Some points, each followed by its number:
[-13   6 -26 -27  31  10 -32 -20 -40  43   0 -50   1  41 -63  37 -25  32
  36   4  24 -45 -12 -18] 0
[ 54  51  68  12 -10 -16 -30  13  27 -11  33  47  -2  13 -16 -33  46 -13
  10  28 -21  13   4  74] 1
[  2 -55 -42 -21 -27  -5  -8  -3  -5 -10 -13 -11  19  -9   3 -14 -15 -10
 -21   0   3 -18   4 -41] 2
[ 12  48  73  66 -14   9 -32   7  14 -18  32  31   0   3  21 -48  55 -23
 -18  12 -25  22 -16  42] 3
[-14 -26 -31 -17   2 -10  18  -2   7  -6 -29 -18 -13 -18   1  13 -20   2
   0 -14   1  -3  -4 -33] 4
[ -9  47  73  59  10   4  19   5 -10   9   2  42   0  21  23  -4  31   1
   0   7  -2  20 -13  43] 5
[-19 -77 -20 -26 -41   1 -45 -28 -21  13  -6 -43   7  21 -58 -15 -37  -5
 -33  14  -7 -29   2 -77] 6
[25 34 24 -4 28  5 18  8 14 14  5 19 -9 14 -1 14 -7  9 38  3 12  4  3 48] 7
[-19 -16 -22 -10  14   4  31   5   5  -5 -25 -22 -19  -5  11  20 -18   1
  10 -15   6  -1  -8 -17] 8
[-61 -19 -29 -12   9   5  23  -8 -25   2 -39 -49 -29  -2  -9  15 -26  13
   3 -16   6 -32 -17 -51] 9
[-10 -32 -30 -23 -20  -8  -6  10  -2  -6  -2 -38   2 -30  -1 -12  -1   0
 -31  -4   2   0 -18 -49] 10
[ -4  12  11   8   7   6  35   9   6  -1 -11  16  -9   7  21  11   1   2
  10 -14  -2   8  -3  22] 11
[-28  -9  26  42 -34 -15  12 -16  -1 -25  -1   0  13  -9  30  -5  36 -21
 -40   6  -2  28   2 -10] 12
[-10 -46 -57 -17  -2 -13   8  -7   2 -18 -20 -41  -5 -15 -20   6 -35  15
 -22 -13   9 -21  -5 -71] 13
[ -2  44  51  30  18   7  27  23  10   6   4  32 -19  10  33   8  14  -9
  20  -7  -6  26  -5  61] 14
[-13 -67 -29 -16 -17   8  10   0 -12   3 -29  -4  10  15  -7  -5 -23   2
 -18 -17   1 -11  -6 -67] 15
[ -5   2  12  17  -5   8  32  16  12 -14 -13  27  -2   0  30   0  11   0
 -13 -13  -8  22   6  13] 16
[ 10  48  35  17  28  -3  17  14   8   2  11  36 -17   7  13  15  11   3
  36  -1  -3   3   1  72] 17
[-21  26  16   8  34   0  41  17   2   2  -9   1 -25   1  19  28 -12  10
  27  -9   7   5  -1  39] 18
[ 34 -14 -38 -35  17 -11 -37 -21   3   2  10  -4  13 -21 -48  13  -3  18
  18  -3  20 -13   8 -16] 19
[  4  14   3 -15  32  -1  33  10   2  14 -12  13  -9   8  12  31  -4  12
  34  -7  10   2   4  26] 20
New points follow, each followed by the numbers of its two nearest points above by angle, nearest first.
[ 35 -17 -47 -69   6  -3 -35 -20   1   2  17 -25  10 -11 -47  11 -22  24
  14  -3  29 -25   4 -24] 19 0
[-36  32  33  49  -5   6  33  11   3  -7  10  11 -12  -6  38  -3  32 -15
  -6   6  -4  24  -2  15] 5 14
[-1 -5  5  7  4  5 15  8 -6 -6 -6 19 10 -3 19 -3  9 -5 -8 -9 -1  2 -9  4] 16 11
[ 70  59  18 -39  58   6 -26 -22  14  52  45   7  -7  17 -42  45   8   9
  86  18  30  10  12  76] 7 17
[ 49  77  97   3  55  24 -39  -9  -8  62  63  23  -6  65 -29  25   6   5
  98  35  -4 -17  22 112] 7 17
[ -3  20  13 -18  31  16 -10 -14 -26  25  18  -7  -7  22 -28   6 -16  20
  33  11  -7 -17  13   6] 0 7
[ 22   3  -3   1  -9   6 -12  15   3   4  19  21   7 -15 -13 -12  23 -15
  15  12   3   6  -6  22] 1 3
[ -7 -39 -27  -9 -15   8  24   6   2 -13 -31   6  10  -5  19  -4 -21   1
 -16 -19  -1   1  -2 -30] 15 2
[-4 26 26 25 10  3 36 15  2 -3 -4 23 -7 -4 20  1 17 -9 11 -2 -6 23  7 30] 14 11
[ 38  18  -1 -21   2   6 -18   2  -7 -18  23   8  29   4 -17   7  24  -5
   8  15  -2  -3  12  28] 1 19
[ 21 -10   1  -4  -4  11   3  -1   5  -2  -3  10  12   5   4 -11   6  -6
   4 -10  -6   7  -4  13] 1 16
[-23 -17  13  31 -19   2  30  10  -3 -17 -20   4  -1 -10  39 -10   9  -4
 -30 -22  -9  21  -1 -31] 12 16
[ 10 -41  20  31 -54   4   5   1   3 -20  19  39  43   2  27 -64  30 -28
 -65  12 -23  15   1 -30] 12 3
[-13  -6   4   0   5   6  33  14   8  -4 -20   8  -2  -3  32  13 -11   7
   9 -19   3   5  -9  11] 11 18
[ 73  45  16 -32  56   8 -25   0   0  52  54   9  20  22 -39  35  13  27
  76  31  29 -11  12  84] 7 17
[-53  53 -12  -2  42   4  10 -10  -5  12   5 -38 -43 -13 -24  50 -19  22
  35   3  23 -10  -2  41] 18 20
[ 23  12  33  13   0   6  13  16   8 -11  -1  37  18   1  22  -2   8  -7
   6   4 -14  19 -10  37] 14 5
[ 22   2  -8 -31   9   2   0  -5  -1   3  -6   4   6 -14  -6  25  -5  -2
  19  -7  23 -10  25   1] 19 20
[-23 -17 -11  -1   2   2  32  10   2 -12 -24 -11  -7  -5  20  11 -15   7
   0 -15   4  -2  -1 -10] 8 4
[ -25 -120  -81  -48  -77  -22  -61  -37  -17   -9   -8  -47   37   14
  -66  -44  -58   -9  -57    4    2  -72  -16 -127] 6 2
[ 16  13  20 -18  25  16 -14 -12 -18  38   5  -6   8  30 -23  21  -5  14
  43   8  -9 -22  -4  26] 0 7
[ 29  -8   3  -2 -23   1 -12   7  12   3  15  19  12  -7 -13  -7  -1  -7
   6   8   4  -6   7  -1] 1 19
[-18  -7  -5 -27  28   6   1  -6 -16  18 -20 -14  -8  21 -16  20 -23  20
  34  -8  15 -16  -5  -6] 0 9
[ 25  -2  18  28 -10  -1   6   4   7   1   8  38   6  -1  19 -13   8 -12
 -19   7 -15  18   0  15] 3 16
[  -6 -127  -97  -30  -74  -15  -30  -15   -8  -25  -46  -59   40  -34
  -29  -23  -38  -17  -91  -28  -10  -19    2 -127] 2 10
[-26 -55 -74  -6 -44 -26 -25  -7 -17 -37 -20 -66   3 -42 -24 -23 -13 -11
 -65  -2   0 -27 -14 -95] 10 13
[-21   6  54  85 -61  -5 -14  10  14 -45  26  17  17 -10  54 -21  76 -34
 -83   3 -20  28   1 -22] 12 3
[  2 -27 -35 -25   4  -7  -5 -19  -1  -2   4 -36  -1 -13 -19  -1 -10   1
 -24  -2  11 -15   0 -34] 13 10
[-18  -8   6  25  -3   7  36  10   6 -13 -18  27   1  -4  43   3   5  -2
 -13 -11  -9  20  -3  -4] 16 11
